One vector is turned by the same rotation once a tick. Each row is the vector after some number of ticks, and that number follows the row.
The counts run from 0 to 160.
[117  91 131 122 128  78 120 132 133 168 135  69 109 127 120 105 124  80
  96 103 151 135 144 130  97 147 145 150 118  80 148 111 116 116 127 185
 147 115 157 171 139 173 126 150 146 161 124 137 129 152 124  82  99 101
 130] -> 7
[ 88 132 122 137 151 145 154 160 147 147 133 120 161 158 106 160 126 132
 157 138 165 116  92 181 161 145 141 147 139  80  94 168  95 116 101  91
 100 124 109 185 114 101 105 118 155 125 130 142 146 132 131 102 118 171
  86] -> 147
[ 91 158 155 114 125  95 134 107 119 160 111 105  88 119 140 111 127 126
 106 150 161 158 152 104  99  90 118 175  83 133 130 150  71 144 111 107
 142 121 123 146 130 153 125 107 166 154 172 173 110 137 102  98 112  87
 150] -> 152
[ 72 154 148 114  98 103 145  97 103 173 115  99 111 121 137 114 118 118
 125 152 164 134 143 108  86  93 119 175  89 128 143 123  79 145  99 118
 129 112 151 131 114 141 131 118 163 151 169 199 105 129  88 124  99  92
 136] -> 153
[134 112 106 143 141 102 132 185 149 136 168  89  90 162 106 117 165 111
 118 143 162 151 124 118 154 163 141 145 103 116 149  85 179 119 152 129
 161 153 124 148 141 164 122 161 130 149 148 120  65 167 128 120 101 134
 142] -> 127
[115 113 147 101 100 144 140 127 138 130 134 112 186 101 100 141 120  90
 144 117 116 105  92 183 138 121 151 133 194 127 167 146 105 111  87 155
 116 123 121 126  73 114 106 121 141 111  96 131 188 101 152 157 136 152
  87] -> 1
[114 158 109  88 148 125 145 102 123 111 106 162 143 107 173 107 143 133
 167 140 134 125 134  87 132  73 140  94 138  88  87 135 113 141 116 170
 114 107  95 127 136 147 116 129 142 172 133  83 163 169 151  80 168 111
 178] -> 142
[152 179 102 118 137 128 118 154 150  95 113 159  98 132 156 107 112 156
  84 124 147 107 137 111 156 121 134 107 138  81  73 162 138 118 144 104
 109 109  89 165 121 140 111 117 104 109 134 111  82 142 158  65 121 129
 180] -> 29
[ 89 141 134 124 105 139 159 154 106 135 121 109 161 144 141 161 118 123
 156 130 159 133 124 153 150 121 149 141 150 111 158 107 126 118  59  66
 108 120  94 129  96 106  97 109 145  97 164 190  80 104 128 165  89 118
 118] -> 34
[116 150  60 150 103 140 114 114 117 134  84 126 135 142 101  90 129 160
 102 182 136 128 121 105  91 192 141 122 109 115  88 161 123 171 118 125
 110  76 146 146 115 100 178 147 143 101 136 166 150 133 120 175 106 129
 141] -> 53
[128 110 100 148 100 105 130 132 138 147 110  86 143 122  98 114 113  92
  91 122 133 109 140 143  91 194 146 158 131  63 128 142 130 130 109 171
  99  80 162 184 131 136 159 131 130 104  95 160 136 122 145 121  78 122
 120] -> 9
[151 150 137 118 120 127 140 100 127  89 141 163 128 114 173 110 159 118
 157 153  93 129 177 108 140  91 144 103 167 109 140  60 178 156 111 142
  91 145 128 124 171 145 154 134 120 157 139  55 121 123 148 120 138 157
 136] -> 22
[129 113 117 170 165 124  99 156 123 167 101  92  96 134 121 149 126 135
 109 139 111 158 104 129  95 164 140 144 110 168 183 106 148 158 115 122
 185 165 134 143 117 138 110 182 123 129 172 107  92 123 127 170 101  98
  93] -> 93
[144 119 155 107 121 140 130 131 154 116 131 127 172  94  94 125 123  86
 138 125 104 104  81 172 152 124 151 139 191 134 150 163  97 115 119 160
 126 126 106 154  67 109 118 115 137 122  96 126 186 119 158 146 153 158
 102] -> 2
[105 115 151 101  96 140 137 117 118 145 116  98 181  92 121 141 103  98
 162 118 117 101 104 170 110  99 146 133 173 115 173 120 109 119  69 160
 129 114 127 117  85 123 102 129 143 119 116 152 171 106 142 161 114 133
  88] -> 0
[126 162  84 109 122 130 121 108 144 130 113 175 114 124 128  90 101 175
 143 152 113  95 124  97 121  99 111  69 149 115  64 154 106 124 142 149
 106 125 145 141 140 114 138 140 120 135 115  74 167 156 109  76 155 157
 158] -> 63
[138 134 136 122 136 129 140 123 127 114 152 148 122 134 169 134 156 102
 181 137 105 128 164 116 148  97 142 105 174 100 158  46 188 145  99 134
 104 167 129 130 174 154 132 139 131 158 149  58 108 126 149 115 137 162
 127] -> 23
[107 170 136 115 115 114 157 128 110 110 119 124 127 112 192 151 134 132
 145 123 159 138 166 104 123  96 146 146 120  81 129  94 135 129  79  83
 112 124  83 134 135 163 105 107 138 117 162 161  57 115 144 106  96  82
 156] -> 32
[161 120 164 156 148 127 110 111 132  81 122 130 114 128 117 132 177 115
  76 169 102 150 162 124 145 163 146 178 129 153 164 129 152 198 146  96
 136 150 124 173 130 147 159 114 131 133 141 103 139  90 168 150 102 121
 111] -> 13
[148 156  92 126 137 132 106 170 153 116 127 162 100 148 120 102 100 157
 103 119 138 103 122 116 170 138 141 101 157  90  71 159 141 119 132 100
 114 109 115 172 108 112  97 123 110  99 130 113  86 148 147  64 136 160
 165] -> 28
[111 137 154  82 117  99 144 129 127 143 152 109 114 103 138  78 153 104
 136 140 151 152 129  96 151  59 133 140 122 138 135 113 113 131 125 171
 171 112 100  91  90 169 101 135 163 177 150 153 116 157 113 128 147 104
 183] -> 40
[121 113 122 147 171  98 135 156 142 147 150  90  95 154 111 118 183 115
 125 163 160 172 120 114 138 156 132 178  75 134 144 130 137 148 156 135
 172 147 117 166 131 160 133 159 162 167 150 118 112 171 123 118 105 115
 136] -> 49
[102 155 105 110 150 118 166 108 124 134 138 141 113 126 182 161 140 156
 176 132 139 127 159 120  93  79 122 124 122  72 127 106 114 125  87 116
  98 165 129 150 194 162 143 125 145 142 128  91 119 144 147  65 118 131
 109] -> 66
[152 150 179 126  96 143 110 125 138 106 129 145 132 115 102 124 118 116
  86 150 123 120 123 167 175 131 138 158 186 148 147 167 106 156 129  65
 117 124 113 171  70 100 120  95 127  94 130 155 120  89 151 146 124 155
 112] -> 114
[114 145 136 150 160 142 132  94 120 116 118 146 118 130 144 138 173 145
 170 188 107 164 145 102 115 103 118 142 128 170 151  92 137 188 113 105
 118 168 128 124 149 139 157 139 162 160 173  88 153 122 121 170 140 129
 116] -> 57
[ 99 123 135 155 158 132 127 115 122 152 122 132 115 145 134 143 155 144
 186 172 114 154 130 122 122  92 125 128 131 171 170  85 142 181 115 115
 142 171 142 121 136 125 137 153 156 166 189  87 134 129  91 167 139 142
  82] -> 58
[ 92 147 111 116 146 119 168 132 129 144 140 122 127 143 161 178 129 148
 176 122 143 121 155 147 101  93 123 135 129  78 140 101 117 107  74  95
  94 175 131 157 191 149 130 125 154 130 140 108 108 151 132  75  98 147
  91] -> 67
[145 144 187  91  99  95 108 116 128 137 144 119  96 107 126  75 147  99
  93 142 127 137 158 111 157  83 132 159 152 178 168 119 122 143 145 132
 163 135 136 129  92 172 105 114 138 155 158 142  97 131 120 122 141 121
 175] -> 117
[151 148 123 123 147 121  90 141 160 128 120 157 109 127 128 106  91 135
  89 106 123  99 136 144 151 122 146 111 156  87  89 170  98 124 143 134
 115 109 114 195 110 139 102 122 112 129 129  81 141 135 156  43 145 151
 140] -> 106
[103 116  93 153 155 104 125 159 130 166 132  81  96 164 104 113 148 121
 116 153 163 157 114 111 114 166 124 154  60 127 129 123 122 151 135 133
 164 133 139 163 141 147 128 161 146 159 158 140 102 166 100 121 100 102
 122] -> 50
[163 143  94 124 151 142 130 126 141  65 110 121 142 100 107 144 164 136
  93 150 111 130 121 121  93 196 138 141 118 104 139 152 143 135 133 134
 122 132 110 155 137 137 187 123 121  91  69 107 152 115 193 146 102 113
 123] -> 89
[ 74 136 110 109 152 128 175 122 124 136 129 125 166 134 178 153 141 121
 190 126 155 136 138 117 127  95 148 125 119  55 120  97 108 120  74 151
 108 120 109 139 157 151 113 130 170 164 147 112 130 159 135  84 122 114
 121] -> 144
[155 119 163  94 160  95 117 131 160 132 151 106  95 104 120  99 150  76
 100 127 129 136 125 127 152 112 142 161 123 130 144 155 101 117 158 185
 165 135 122 172 111 179 114 123 148 186 108  92 149 157 155  72 142 117
 129] -> 5
